In the rows, zero is written as 128.
D: 4 groups of rows, each row roughly a mix of its group's hidden directions:
D (144 x 10):
[[137 124 164  81 158 122 128 118 148 152]
 [121 126 103 173 131 128 137 126 106  80]
 [132 100 125 146 112 131 119 145 190 129]
 [143 139 133  91 119 138 111 134 186 130]
 [107 136 140 148 150 160 171 109 108 149]
 [172 105 121 124 150 115 125 151 159 158]
 [139 160 125 169 127 109 119 103  87 127]
 [134 174  87 120 127 140 131 131  90 133]
 [126 133 176 129 109 116  96 166 146 135]
 [129  97 115 147 157 126 150  98  95 100]
 [140 138 175  96 128 136 113 109 162 144]
 [124 162 146  87 104 123 129 148 114 163]
 [161 114 119 116  94 107 104 148 167 122]
 [138 134 156  89 132 120 121 148 157 170]
 [143  86 112 162 135 138 144  95 125 102]
 [145 133 160 130 100 126  94 158 165 123]
 [135 103 157 141 109 108 110 137 180 120]
 [ 94 124 131 161 158 165 144 126 103 116]
 [170 131 133  95  85 121 108 120 142 139]
 [129 121 139  79 124 127 125 139 143 179]
 [123 103  65 138 117 129 128 110 127 106]
 [110 137 127 188 110 147 127 101 115 134]
 [168 154 176 126 128 116 113 115 146 137]
 [133 140 152  82 129 123 115 132 144 176]
 [123 129 134 172 118 118 143 141  76 110]
 [105  91  98 130 146 109  94 103 120 144]
 [114 120 115 150 134  84 116  97  87 134]
 [111 119 142 134 167 150 180 115 136 133]
 [118 158 133 162 126 121  87 108 101 150]
 [133 121  99 113 111 168 148 151 162 105]
 [111 163 139  91 133 113 118 169 131 152]
 [138  83  87 159 144 127 136 106 121 128]
 [136  98  77 167 134 126 141 135 130 112]
 [135 130 126 146 159 143  80  96 135 153]
 [120 129 111 178 106 139 124 113 107  91]
 [113 120 148 170 147 149 170 129 104 133]
 [131  76 134 159 146 135 147 112 120  99]
 [125 166 135 106  90 127 109 145 127 167]
 [127 159 124 112  97 118 127 170 119 166]
 [127 148 149 149 142  96  98 103  96 151]
 [117 154 168 157 108 151 112 110  98 127]
 [151 124 170  91 146 121 131 114 142 162]
 [113 146 160  99 135  92 112  90 120 117]
 [160 125 105 114  77 131  99 135 135 147]
 [113 131 149 152 161 148 178 118 111 128]
 [162 164 167 149 102 117 116 138 135 117]
 [141 102 122 165 133 169 158 137 151 141]
 [102 144 160 128  97 130 103 102 109  96]
 [112 156 143 155 109  98  91 105 107 133]
 [118 127 150 163 117 159 144  81 120 115]
 [136 142 156 129 165 129 181 123 127 110]
 [155 112 107  75 143 151 119 140 128 109]
 [103  87 106 139 162 138 162 136 129 142]
 [ 89 143 135 155 174 132 152 128 116 114]
 [129 126 187 130 123 109 124 112 166 120]
 [137 100 111  83 142 158 142 136 145  99]
 [124 134 120 130 152  94 105  80 107 150]
 [102 106 135 161 143 156 155 122  93 146]
 [116 112 167 144 147 130 173 112 106 145]
 [123 137 159 159 138 107 135 124  74 139]
 [170 119 156 170  99 142 125 135 125 138]
 [126 109 178 154  94 139 106 114 134 133]
 [127 144 173 167 134 132 107 103 125 155]
 [157  90 104 121 151 160 137 127 160 127]
 [100 136 147 101 129 106 144  82 124  99]
 [119 162 110 114 145 151 130 113  75 122]
 [135 132  80  95 145 144 153 125 103 146]
 [110 164 132 104  92 130 107 143 116 165]
 [135  95 129 176 136 139 123 104 137  92]
 [126 113 105 177 124 131 141 122 105  87]
 [159 156 148  94 114 105 141 112 161 119]
 [115  76 134 127 124 118 125 128 175 147]
 [102 131 150 147 160 155 169 109 114 134]
 [135 150 155 103 105 122 105 152 174 127]
 [143 137 107 104 157 133 163 128  82 120]
 [112 128 121 175 133 176 131 102 123 134]
 [118  98 139 151  99 103  99 138 163 148]
 [140 107 139 112 171 112 167 138 123  99]
 [129 161 119  88 111 117 149 157 107 155]
 [119 117  99 183 108 138 143  99 129 121]
 [176 100 108 132 134 158  97 128 142 130]
 [126 121  76 151 132 147 152 110 101 110]
 [113 158 145 168 113 128  98 107  99 140]
 [145 159 126 122  82 129  89 121 151 138]
 [145 105 111  97 128 120 175 158 143 115]
 [103 136 164 108 120 114 148  87 122  98]
 [117 104 155 131 147  86 102 110 108 153]
 [105 146 134 169 133 103  96 108 132 158]
 [136 147  99 160 126 103 111  88 101 124]
 [ 97 146 170 118 119 103 119  93 123 109]
 [107 169 129 117  93 134  90 140 138 148]
 [116 137 107  98 144 128 138 187 124 141]
 [159 115 137 172 132 131  95 116 149 156]
 [106 160 145 106 125 114 106  95  94 111]
 [122  93 129 156 164 124 149 126 109  90]
 [150 152 172 128 100 131 131 163 150 115]
 [152 116 101 150 117 134 120 182 135 149]
 [128 180 151 101 112 118 114 149 130 152]
 [ 75 152 152 121 113 100 131 114 118 109]
 [139 140 102  97 124 165 149 131 169 114]
 [108  87 102 161 135 155 124 144 103 125]
 [ 77 104 127 157 157 125 143 127 121 150]
 [ 92 132 107  90 126 154 142 158 153 129]
 [129 107  79 109 136 156 158 145 133 111]
 [126 103  96 173  97 141 140 139 120 106]
 [118 124  89 173 111 132 135 136 105  97]
 [170 130 137 112  95 104 109 141 163 117]
 [108 120  99 164 117 134 132 113  84 101]
 [126 146 140 166 134 104  90 113  94 145]
 [155 116 130 181 117 138 124  99 141 101]
 [ 87  89  94 115 151 128 136 120 111 140]
 [115 104 121 149 148 112 149 105  76 134]
 [139 121 160  94 152 120 112 121 155 168]
 [103 158 117 153 114 133  92 104  93 125]
 [150  91 137 131  85 133 114 130 161 149]
 [153 106 108 156 144 136 149  97 137  89]
 [174 130 132 101  99 123 114 131 167 116]
 [135 144 117 154 111 137 151 102  98  83]
 [137 132 148  79 160 112 136 141 145 158]
 [127 143 161  82 134 133 113 128 169 144]
 [130 146 108 126  90 121  71 135 139 128]
 [139 124  95 115 158 128  96 163 142 157]
 [161 121 122 130  77 112 106 144 152 143]
 [113 142 157  95 111 124 116 156 119 172]
 [148 139 102 107 122 167 154 131 165 110]
 [135 152 185 102 128 116 124 146 147 144]
 [ 83 141 156 109 125  99 143 100 130 107]
 [145 131 148 163 130  95 138 106  83 124]
 [109 107 114 116 124 134  98 124 187 133]
 [123 129 181 109 125 117 103 155 152 147]
 [ 96 152 140  84  96 142 122 152 132 133]
 [164 103 113 105  88 121  97 141 138 128]
 [151 151 112  87 129 118 109 132 165 100]
 [130 133 162  96 120 127 111 148 157 170]
 [150 162 163  90 124 127 144 130 160 131]
 [124 124  97  73 162 118 123 140 137 126]
 [157 113 120  72 150 115 110 134 144 120]
 [163 108 110 157 134 147 151 157 142 156]
 [ 94 131 119 120 178 142 159 113 108 131]
 [109 137 150  84 135 112 133  90 121  98]
 [126 158 117 112 163 140 165 115  91 123]
 [120 133 148 166 138 104 112 120  79 143]
 [137 160 132 141 130  84 125  90  98 131]
 [140 126 112 110 126 179 144 147 166 116]]

the one row of each list that fits no group (the others fit one group, some only roughly):
    Z614: [133 117 138  96 144 125 105 127 169 172]
    Z365: [139 141 176 107 127 147 113 160 155 143]
    Z222: [158 151 174 115 130 136 113 134 164 142]
    Z666: [163 147 168 103 122 104 122 119 161 128]
    Z239: [135  90 142 138 154 137 154 115 146  85]
    Z994: [105 115 164 156 162 134 167 120 121 122]
    Z297: [ 96 124 149 153 172 134 153 127 100 118]
    Z122: [156 166 164 104 118 119 116 134 163 128]
    Z350: [132 158 160 122 119 133  90 156 161 142]
    Z501: [145 139 100  98 112 156 141 159 151 101]
    Z690: [148 104 117  91 134 161 145 126 169 121]
    Z669: [144 131 140 104 155 101 118 158 149 169]

Z501
    Z665: [ 98 137  77 119 141 127 154 106 104 126]
    Z346: [101 126 161 148 118 117  91 121 169 118]
    Z523: [150 167 147 101 127 112 147 165 150 137]
    Z125: [152 138 143  84 144 126 123 113 168 154]
    Z644: [108 145 119 141 148 116 135 131  65 131]
    Z968: [142  97 139 144 141 138 151 102 129  77]
    Z911: [150 158 159 100 107 114 115 132 168 124]
    Z866: [157 106 106  90 136 110 149 162 148 125]
    Z600: [114 126 121  71 148 128 141 162 128 108]
    Z507: [108 168 150 110 117 111 122  91 143 102]
    Z363: [176 145 121  99 103 110 111 140 149 110]
    Z375: [176  95 125 135 126 153 135 157 148 143]

Z507
    Z712: [120 170 163 110 101 145 107 110 140 113]
    Z193: [113 154 156 139 140  93 106 124  95 157]
    Z99: [147 100 146 151 135 147 151 102 129  83]
    Z260: [161 128 188 130 126 125 109 143 146 136]
    Z939: [112 133 124 165 112 137 135 116  88  85]
    Z285: [ 97 152 134  87 153 101 129  98 118 132]
    Z933: [104 101 151 146 162 129 176 128 130 134]
    Z513: [113 126 106 164 133 125 141 129  84  90]
    Z742: [133 135 162  99 153 146 136 107 120 173]
    Z247: [155 118 123 176 131 123 156 127 124  89]

Z742
